One vector is turned by the same rotation once a tick. Each row is the vector after some number of ticks, and that number follows the row.
The counts run from 0 to 482.
[-12  11  15   6   0  -7   7   7  15  -1  11 -31  -6   2   4  10   4   3
   3  -5  -7  -2 -13   3  -2   7  -5   2  -4   1   0  30   0  -4   1   7
 -15 -21 -20  -4   8 -27  18  30   7  13  -1 -13   4 -20  -4 -23 -20   4
 -30  -9  21   0  -5  -6  -6  -6   1  -2  -8  -5 -26   8  -7 -21   3  26
   3  24  -9  10   4  -5  33  27 -16 -10  12]
189
[ -7  22   1  -1  -7 -11   6  13  19  -5  11 -30  -3 -11  12  20   5  21
  -3   0  -7  -1 -17   2  -2   7  -4  -2 -14 -26 -17  37 -15  -4   9  -4
 -14 -12 -10   4  26 -28   2  11  15  -3  -6 -10  10 -11 -19  -5 -17  -8
 -26  15  20  10 -16  -2  -1  -2  10  15 -12  -2 -14   3   1  -5  -7  27
   9  18   5  12   8  -6  17  10  -5   7   5]
216
[-12   3  -5  -1  -9  -3  16  11  11   2  -8 -29 -11 -24  12   1  12   7
  -4 -10   0  -1 -22 -11  -3  -2  -1 -11 -11 -23  -9  40  10   9  -9  13
  -6 -10  -9  -2  10 -28  -1  15   6  12 -15   2 -10 -21 -32   5 -20   2
 -17   7  11  -4  -7 -13  -4  -1   1  23  -1   4 -11  -9  -2  -8  -2  19
  20  21  -3  27  -6  -6  24   5 -17  11  -8]
242
[ -6   6   0  -2 -17   7   4  -4  14   8   8 -32  -4 -11  16  11  -4  -5
  -3   0  -1  15 -22  13  -5  15 -10   5  -5 -25   4  33 -20  -1  -5   7
 -13  -6 -22  -6   1 -22 -17   5  -1  -4  -1 -11   1 -11  -9  -4  -4  -8
 -29   5  19 -10 -13  -8 -17   6  14  -2   0 -18 -10   9  14 -11 -10  35
   4  15 -14  17  -9  -4  25  12 -12  20   9]
364
[ -6  15  -2   4 -18   3  20   3   4   9  -4 -22 -16 -12   6  10   4  -8
   3   2   5   5 -24   9 -14  16   5  -8   3 -27  -6  34   2  11 -10  -3
  -3 -16 -14  -1  -3 -20 -11   0   0  13 -11  -7   1 -23 -28   0 -15  -1
 -19  -1   1 -24   1  -5 -13  12  10  -3  -1  -3   6  -4   3 -11 -11  25
  16   9 -17  35  -2 -10  14  22 -24  26 -18]
21
[ -3  22  -3   2   3  -9  29  18  12   4   7 -25  -3 -12  -3  25  -4   0
  -7  -4 -14  -7 -16   9  -7  16  -8  -3   3 -14 -13  33  -2   2   1 -16
 -19  -9  -5  -3  -6 -13   5   1  -3  10  -7  -1   4 -12 -32   3 -24  -3
 -31   0   4  -6  -7  -3   4 -12  -4  12 -11  13   7  -7   5 -21  -4  33
   5  21  -5  17  -7 -10  17  19  -8  19 -13]
282
[ -3  16   4 -10  -6   1  -2   6  19   2   4 -31  -7 -15   9  17   1   4
   8   4 -11  -1 -20  17   2  17  -7  11  -6   0  -1  39  -3 -11  15   6
 -17 -13 -11   2  -3 -23   2  25  -6  -6   3 -17  -2  -8  -3 -10 -16  -6
 -23 -10   4  -4  -2 -11 -21   8   2  -6  -6 -11 -13   9   8 -30  -2  22
   3  20 -19  13  11  -1  20  25 -12  -5   6]
351
[-20   7  -2 -11 -11  10   2   1   8  -3   4 -27 -14 -21  18  25  11   4
  -5  -6  -3  -1 -23  15  -2  17  -1  -5  -1  -1 -16  34  -7   3   6  -2
  -4  -2 -14   8 -10 -31 -11  11   3  -4  -3 -10  -9 -11 -12   3 -13  -3
 -16   3  15  -8  -3   2 -22  13   7  -5   0 -16   0 -10  -3 -22  -8  31
  15   9 -15  20  13  -2  25  28  -6  19   7]
9
[ -5  16  21  -7 -13  13  18   2  16   7   5 -30   5 -21  14  19 -12   2
   7  13  -6  -2 -14  20   0   8   1   9   2  -9  -7  35  -6  -5 -11   3
 -18 -20 -13  11 -12 -27  -8   3   2   3   7 -19   6 -15 -22 -19  -2   4
 -22  -3  17  -3  -1 -22 -19  -5   9   0  -1  -7 -19  -3   9 -15   5  28
  -2  27 -17  17   2   7  21   7  -3   3  -8]
424
[-25  15   8  -3 -11   5  11   9  19  -7  -7 -29   6 -12   3   0  -2  -2
  -4  -6 -16   2 -31   9 -18   9   3   0   1  -3 -12  29   3   6 -21  -4
 -22  -5 -13  12   2 -16   5  10  -3  17   7 -13  -2 -27 -29 -31  -9 -12
 -28  -9  24  -8  -7   0  -6   1  22   2   1  -2 -12   8  -5 -15  -1  15
   2  20 -19   6   7 -15  23  12 -15  -1   2]
30
[-12  24   9  -1  -7  -7  11   9  15  -7  16 -25  -8 -11  17  17   4  16
   1  -8  -9 -13 -23  -6   1   0   1  -5  -4  -2 -13  32   5   2   7  -7
  -7 -16 -18   7   1 -17  17  17  14   1  -4 -18  18 -14 -21  13 -14   0
 -30  14  13   5 -14  -3   2  -8  -3  17 -14  11 -19  -4 -21 -11   4  29
  11  17  -4  20  16   6  11  19  -8  16  11]
53
[-11  23  -3  -4 -17   5   8   7  14  -7  -1 -41  -3 -16  16  13  -5   3
   5   2 -20  -4 -34   1  -8   7  -5   3  13  -2 -13  31   9 -11  -4  -9
  -1 -15  -4  16  -1 -13  -2   0 -11  15  11  -6  -8 -18 -27  -4  -9 -19
 -29  -5  11   4  -7  -3   3  -8  17  10  -5  -1 -22  12 -14 -25  -9  14
  12  25 -21  25   1  -7  10   2 -10  18  -4]
397
[-11   3   8  -4 -14   3   8   4   9   3  -6 -50 -10 -21  16  10   2  -3
  -2 -13 -13  -2 -22   3   0   5   2  -3  -4  -5   6  29   3  -5 -11  10
  -8 -14 -12  -3   1 -37  -4  21  -6  20   3 -12 -14 -18 -14 -13  -2  -9
 -14  -1  19  -8  -2 -10 -15  -1  18   1  -7  -9 -22   5  -3 -20  -3  18
   5  13 -15  15   8   2  20  13 -10  -9   7]
247
[ -6  13  -8   4 -21 -17   6   0   3   7   1 -29 -14   8  26  27  11   0
  -5  -7   4   7 -22   7  -1   6  -1  -7   3 -12   3  31  -4   9  -5   4
  -6 -16  -9  -1   6 -23   6  10   2   4  -2  -8   4 -17 -14  11 -11  -3
 -28   1   6 -25   1 -15  -9  -5   1   9 -13 -11  -2  10  10 -11   7  20
   6  16  -3  32   5   4  20  27 -19  20   0]
125
[-12  21  -7  -7 -11 -13  18  17  11  15  -1 -39 -18   1   5  22  -8   6
   3   3   0  -2 -20  15  -8  13   3   2  -2 -13  -5  25  -6 -11   7  -8
 -13 -18   1   2   7 -40  21  -6  13   6   1  -2  -1 -18 -19  -9 -18 -14
 -26  -2   3  -3   0  -1 -16  -4  11   3 -17   0  -3   2   2 -16 -16  16
  -8  25  -5  25  -4  -4  12   7 -15   0   0]
209
[ -8  22   2  -2 -11  -7   9  12   5   1   2 -10  -9  -4  17  17  12   3
  -6   7  -2   2 -27   8   2  13   5  -3 -10 -10 -13  46   3  17  -2  -5
 -23  -9   0  10   5 -30   8  11 -12   8  -2 -10   2 -10 -20   1 -17   0
 -29  -5   9  -8 -10 -17  -6  -5  -2   6   1   2  -2  -3   2 -12  13  27
  -6  27   0  26   6  -2  15  16 -12   7 -11]
137
[-15  23  -5  -9 -21   9   0  12  10   6   3 -19 -12  -6  17  26   5   7
   3  11   0   7 -25  13  -5  13   5   3   0 -13 -24  36  -2   4   9  -5
  -9 -16  -5  16   2 -27   8   0  17 -16   0 -10   7 -14 -14   6 -23   1
 -33   7   3 -10  -7   1 -18  21   9   5 -11  -4   1  -8  -1 -10  -6  21
   2  22  -8  25  13  -9   7  18 -21  17   3]
212
[ -8  17   3  -5 -28  -6  12  20  11   7 -10 -32 -14  -7   1  11   3   2
   0  -5  -3  -2 -38   8  -4  14   4  -4  -6  -9 -13  29  -9   4  -8 -16
 -14   1  -1   1   7 -37   8   1   1  17  -9  -9  -8 -25 -28 -18  -6 -14
 -18  -9   8 -16   2   1 -25   8  15  -2  -9  -9   1  -4   3  -6 -11  19
   4  11 -14  27   3  -6  19   3 -21  -1   0]
372
[-14  17   3  -4 -19   6   5   0  21  -2   1 -40  -5 -19  18  16   4   9
   8 -19 -14   5 -25   7  -3   1   0  -4  11 -14 -12  20  -1 -11  -6   6
  -8  -6 -13   9  -1 -18 -18  11   1  -1   0 -17   4 -15 -30  -2  -6 -20
 -18  -3  16 -11 -11 -13 -11   2  35   9  -7 -13  -8   3   4 -19  -7  16
  20  20 -22  18  14  -2  19  12   0   9  -6]
232
[-21   4 -10  -1  -9   1  20  -1  24   6  -8 -40  -9 -15   0   8 -11  -2
  10 -11 -11  11 -23   6 -19   1 -13  -5   0   1  -1  27   8 -13   2   7
 -16 -13 -15 -14   8 -13  11  -1   2  10  11  -3 -12 -21 -24  -8 -19 -10
 -32  -6  12  -6  -7  -9  -8  -7  13  11 -11  -1  -9  17   1 -22  -5  21
  -1  16 -15  12  -5  -8  26   7 -11  14  12]
470
[-13   9  -2  -2  -6   8  12   7  16   9 -13 -25 -19 -21   8   0  16   2
   0  -1   1   2 -31  -8   5   0   1 -10 -10 -15 -15  44  18  11  -3  12
 -12   3 -19   1   8 -27   4  10  -3  10  -7   0  -8 -14 -32  -1 -22  12
 -27  -2  11  -4 -13 -13 -11   8  -5  19   3   0 -16  -9   4 -13  -4  19
  14  17  -1  18   1   0  33  11  -9  12   1]
241
[-10  10   8  10  -4   3  16   2   8   6   5 -21  -8  -7  18  11   1   4
 -18   0  -4   3 -21   4  -5   9   5  -5 -14 -10  -8  31   7  25 -12   4
  -8 -12 -16  -3  13 -33   9  17   3  16  -5 -11   7 -13 -26  -3 -12  15
 -39   9  27 -10  -8  -2   3   0   4  14 -18  -4  -8  -3  -3  -7   1  34
  10  12  -7   8   4  -3  33  18 -10  24  14]
38
[-17  16  -1  -5 -18   0  -1   9   0  -3  -1 -31 -14  -8  13  22   8  10
  -6  -3   4  12 -22   7 -13  18  11  -1   1 -29 -15  31 -11   8 -12  -4
   3 -15 -13  12  10 -35  -7   4   7   0  -6  -7   2 -28 -19  -4 -14 -10
 -17   7  14 -15  -3   1  -9  13  19  -4  -6 -11   0  -3  -2   3  -7  19
  15  14  -5  28   6  -7  10  22 -21  13  -1]
375
[ -8  14  -3   1  -6  -5   9   1   8   0   0 -19   0 -23   2   2   9   6
   0   4 -15  -8 -31  -7 -10  11   9  -2   2   5 -20  36  21   5   4  -1
 -10   5  -9  -2  -6 -18   0  19   0   5  -9 -16  -1 -15 -34  -7 -16   2
 -19  -7   0  -8  -1   5 -18  13   7  12  -8   6  -9 -15  -2 -23  -5  20
  28  13 -30  22  10 -10  26  17 -16   6   5]
167
[-14  19   2   7 -20 -14  15   6   4  11   7 -26  -9   1  21  -4   4  -6
  -6  17  -5   5 -36   7  -1  11  10  -5   3  -2 -12  23   3  -2  -6  -8
  -9 -19   2   1  15 -42   7  13   1  18   1  -8   6 -16 -22 -13 -10  -1
 -17 -16  10   0 -10  -4  -4   7  10  14 -10  -4  -5  -2  -6 -13  -7  12
   6  24 -13  28   1   2  22  -1 -26   4  11]
313
[ -5  13  -2  -4 -15  -7  30  17  18  16   7 -28  -2 -17  -5   8  -1  -6
  -9   0 -11  -8 -22   5  -7   5   2  -3  -2 -30 -17  23   5  -9  -9  -5
 -21  -3  -5  -8   3 -26   0   7   3  13 -15  -4   9 -20 -41  -3 -21  -1
 -18  -5   1  -3  -1   0  -3  -6   3  18 -18  -3  -2 -10  12 -11 -18  19
   7  27 -10  15 -13  -4  17   2 -11  18  -7]
445
[-15  14   3  -5 -18   0  -8   6   4  -3   0 -21 -11 -16  19  16   6   9
  -5  -2  -3  14 -26  13  -7  10   9  -6   1 -18 -14  32 -10  11 -14   1
  -4  -6 -16  13   3 -29  -7  13  -1   0  -3 -19   6 -21 -18  -4 -11  -8
 -16   6  23 -18  -3   1  -6  19  17  -1  -4 -18  -4   1  -1   1   0  23
  14  20 -15  18  18 -10  13  23 -23  11  -2]
376
[-18  12   9  -5 -10  -6  12  -2  15  -1  20 -30  -4  -4  21  25   5   5
   5 -13  -2  -2 -17   1  -2   1   1  -5   1   3   0  36  14   3  -3   7
 -15  -9  -2  -1  -7 -26  -5   7  27 -17  -3 -21  16 -12 -27   6 -10  -6
 -19  -5   3 -15  -4  -7 -24  -1   7  13 -14   7   2  -6   6 -15  12  24
  11  15 -14  21  15   6  23  25  -9  10   6]
67
[ -9  15  -5  -1  -5  -3   7   5  10   3  -1 -33  -8 -10   0   8  -5   5
  -2  -2 -15 -13 -28  -2  -3  16   5  10  -7  -3  -8  39  10   5   0 -13
 -17 -10 -15  -7  -5 -22  24   4   1   2  -1  -6 -11 -10 -24 -18 -18  12
 -39  -5   9 -15   1  -3 -16  -8  -2  -1 -17  -1 -20   5   1 -14 -10  21
   4  23 -11   7 -15 -15  22  16 -15   8   7]
267
[-17  26   2  -2 -16   6   2   2   6   8   1 -19 -12  -4  23  15   0   3
   0  12  -9   1 -33  13  -4   8   3   3  10  14 -20  32  15  10  -2 -12
  -7 -16  -5  15   0 -19  22   4  -3   5   8 -10   5 -16 -22   3 -20   7
 -32 -13   2  -4   1  -1  -9   6  -1  15 -11  -7 -11  -2  -3 -18   2  14
   8  30 -18  19  17  -5  13  23 -15  15  11]
49
[ -6  22   6  -1 -13  -6  -5   3   3  -2   4 -29   4 -14  24   5   0   3
  -4   1  -2  -2 -32  -5   1  17   6   4 -19 -17  -3  46   4   3  -4   0
 -14   1  -3  -9   2 -28  -6  10   1   0  -9 -25   8  -6 -23   8   5  -7
 -32   7  12 -14  -7 -14 -20   3  -2   4  -7   2  -3   1   6  -2  13  38
   5   4 -17  29   6  -4  13  12 -18  18   3]
140
[ -3   7   4   4  -8  -1  15  -2  17  11  14 -40   4   1  16  14 -11   2
 -15   4   0  10  -3  15  -2  -1  -6  -1 -10 -21   0  34 -14   5   2  14
 -17 -22 -14 -11   7 -32  -1   3  12   5   4  -6  15 -16 -19  -6 -17   4
 -39   9  29  -5  -6  -7  -8 -13   2  13 -13 -12  -9   9  10 -11   4  24
  -5  28  -3  16 -10  -3  20  10 -14  21   8]
202
[-12   5   6  -3 -10 -13  18  23   9   2   7 -25 -11  -6  16  24   9  -2
  -9 -11  -1   3 -24  21   9  21  -4 -13 -10 -27   1  28 -15   3  -9   1
 -14  -8 -11  -4   3 -40 -16  14   4   7 -10  -9   5 -14 -20   0 -10 -11
 -15  -1  19  -6  -1  -3 -11  -7   1  -4  -7 -10  10  -2   7  -4  -3  30
   4  10   1  19   3  10  11  16  -9  15  -9]
361
[-20  13 -10   3 -11  -9   4  -7  -5  -1   7 -35 -18  -5  15  15  10  -4
  -5 -10  -7   5 -24   9  -5  20   2   1   1 -14  13  30   4  -4 -12  16
  -6 -20  -8   1  -3 -29  -7   7  -8   4   5  -8  -9 -23 -17 -10 -28   2
 -23 -13  14 -10  -5  -8  -1  -6  24   3  -1  -1 -14  11  -9 -20  -6  17
   6  23 -16  18  -1  -8  14  25 -19   2 -11]
250
[-10  14   9   2  -9  -1  15  -6  21  -3   1 -41   0 -26   4   7 -23   6
   6  -4 -17  -1 -18   1 -16   8   5   2   2   2   3  24   8  -2  -3  -6
  -9 -15 -14  -4   5  -7   2  13  -1  13   7 -18   5 -11 -34   1  -9   1
 -36  10  24 -10  -8   6  -5  -5   7   9 -18   2  -9  10 -10 -20   6  24
  19  13 -17   8  11 -10  17  15 -12  15   7]
42
[  0   7   5   0 -25   8  14   9  13  16   0 -37 -19 -13  13  13  -3   0
  -3  -2   2  11 -24  15  -9   2  -2   2  -2 -22   1  15  -1  -8  -6  -4
   5 -15 -13  -6   2 -30  -3   9  13   8 -11 -12  17 -26 -21   2  -9  -5
 -14   5   2 -10  11   1 -15  12  11   0 -18 -14  -3  -4   2 -20 -19  26
  15  13 -25  26   5   3   9  16 -13  13  14]
449
[-22  16 -13   3  -7  -5   7  11  11  -2   6 -31  -3 -23  -3  14  -5   2
  -1 -24 -15   1 -28   5 -14  13   1   6  -8 -30   3  21   8  -4 -17  -6
  -5  -4 -10  -3   5 -16  -1   4  -5   2   8 -13   3 -21 -33  -1  -8  -9
 -33   8  16  -5 -13  -1   2   3  19   4  -1  11  -4  10 -13 -14 -18  37
   5  13 -18   7  -7 -17   7  11  -7  16   5]
382
[ -4  13   5   6   5  -6  23   1   8  -5   4 -36  -4 -18   8  20   0  15
   7 -18  -8 -14 -11  -5  -9   3   0  -4  -8  -4   3  39  12  -1   2   4
  -9 -19 -11   0   1 -16  -2  14   3  13  -3  -8  -1  -8 -23   8 -10  -2
 -31  14  14  -4 -15  -9   0 -18   4  11 -10  13 -15   0 -10 -17   9  32
  18   9  -2  24   5   0  21  21  -6   9  -3]
407
[-19  22   0  -2 -18   2   3   0  17 -11   2 -37 -13 -23  10  16  -5   6
  15  -4 -21  -2 -26   8 -15   8  -1  -1  11  -2 -10  28   8  -6  -4  -7
  -5 -16 -13  15  -8  -4   3   1  -4   2  14 -15  -4 -16 -27   2 -12 -10
 -27  -1  10   3 -12  -3   1   1  14  13 -10   5 -17  13 -17 -23  -8  22
  16  21 -18  15   7  -8  11  13  -3  17   2]
396
[  0  23  -5  -6  -5  -7  -1  -1  17  10  -1 -21 -12 -16   3  20   8   7
   4 -11  -9  -7 -22   3   4  13   1  16  -6 -22   4  35   5   2   6   7
 -17 -10 -12   5 -12 -12  -1  13  -9 -11   0 -12   5 -14 -21  -2 -22   7
 -33  -7  -3 -23  -9 -14  -8   5   7   6  -5  -2 -10   0  13 -23  -1  32
  11  25 -15  15   2  -1  21  25  -4   1 -10]
1
[-14   8 -10  -2  -7 -11  13  19   7   2   1 -30 -15  -9   8  29  14   9
  -6 -11  -8 -24 -19   3  -3  21  -2 -10  -6 -13 -18  38  -2  -5   7 -17
 -12  -6  -5  -1  -3 -34  -1   9   5   6 -15   3 -12 -18 -23   0 -16 -14
 -14   3   3  -7  -3  -3 -21   2   7  -6 -11   7   1 -19   4 -20 -11  21
  16  11  -5  29  -3  -9  17  21 -14   1 -10]
6
[ -7  15  -7  -8  -8  -8   0   8  14   3  -9 -31   2 -14   1   5   5   2
  -1  -1 -17 -12 -26  -5  -4   8  -1  15   3 -14 -11  41   2 -12   7   1
 -15   0  -5 -11  -8 -18  -1   3  -4  -1  -5 -10 -11 -14 -28  -9 -16 -14
 -22  -4  -6 -15   2 -13 -20   2   9   4 -10  -2 -10  -3  17 -23  -4  11
  12  26 -27  19 -14 -13  19  12 -18   5 -10]
3
[ -6  17   5  -1  -3  -6  16  11   2   9   9 -31   2  -8  10  30  -5   2
  -5  -4  -8  -2 -16  14   1   0   2   7  -6 -13   1  32  10 -11  -8  11
 -12 -25   4  12 -10 -28   2   9  -2   8   8 -11  15 -22 -20   2 -16  -6
 -30  -1   9  -5  -8 -20   2 -10  13  12  -8   3 -16   5   0 -33   5  34
  -5  24 -13  16   3   8   8  18  -7   2 -13]
59
[-14   7   1   0 -15  -4  24  13  13   8  -3 -25  -8  -8   1   9  -2 -17
  -4  -7  -5  -3 -31   2  -2  10  -7  -1  -4 -23  -8  25  -5   1 -19  -5
 -17  -3 -11 -10  -4 -25  -2  -6   0  19  -3  -2  -6 -22 -38 -19  -8 -10
 -26 -14   9 -11  -3 -10 -11 -11   5   0  -2  -5   1  -1  12 -16 -13  28
   0  17 -16  22 -17 -10  29   1 -10  14  -3]
18
[ -4  25   9   0  -9   0   4   7  23  -1   4 -36   6 -13   1  16   1  11
   3   0 -16   1 -25   5  -9   7  -9   2   7   4 -20  31  -8  -6   9  -7
 -19  -3 -12   8   2  -9   3  20  -1   1   1 -26  13 -10 -13 -15  -5 -16
 -22  -3   9  -6 -11 -10 -11   7  12  -1  -6  -6 -12   2   4 -17  -3  32
  19  22 -23  21   7 -11  34  15  -6   6   5]
292
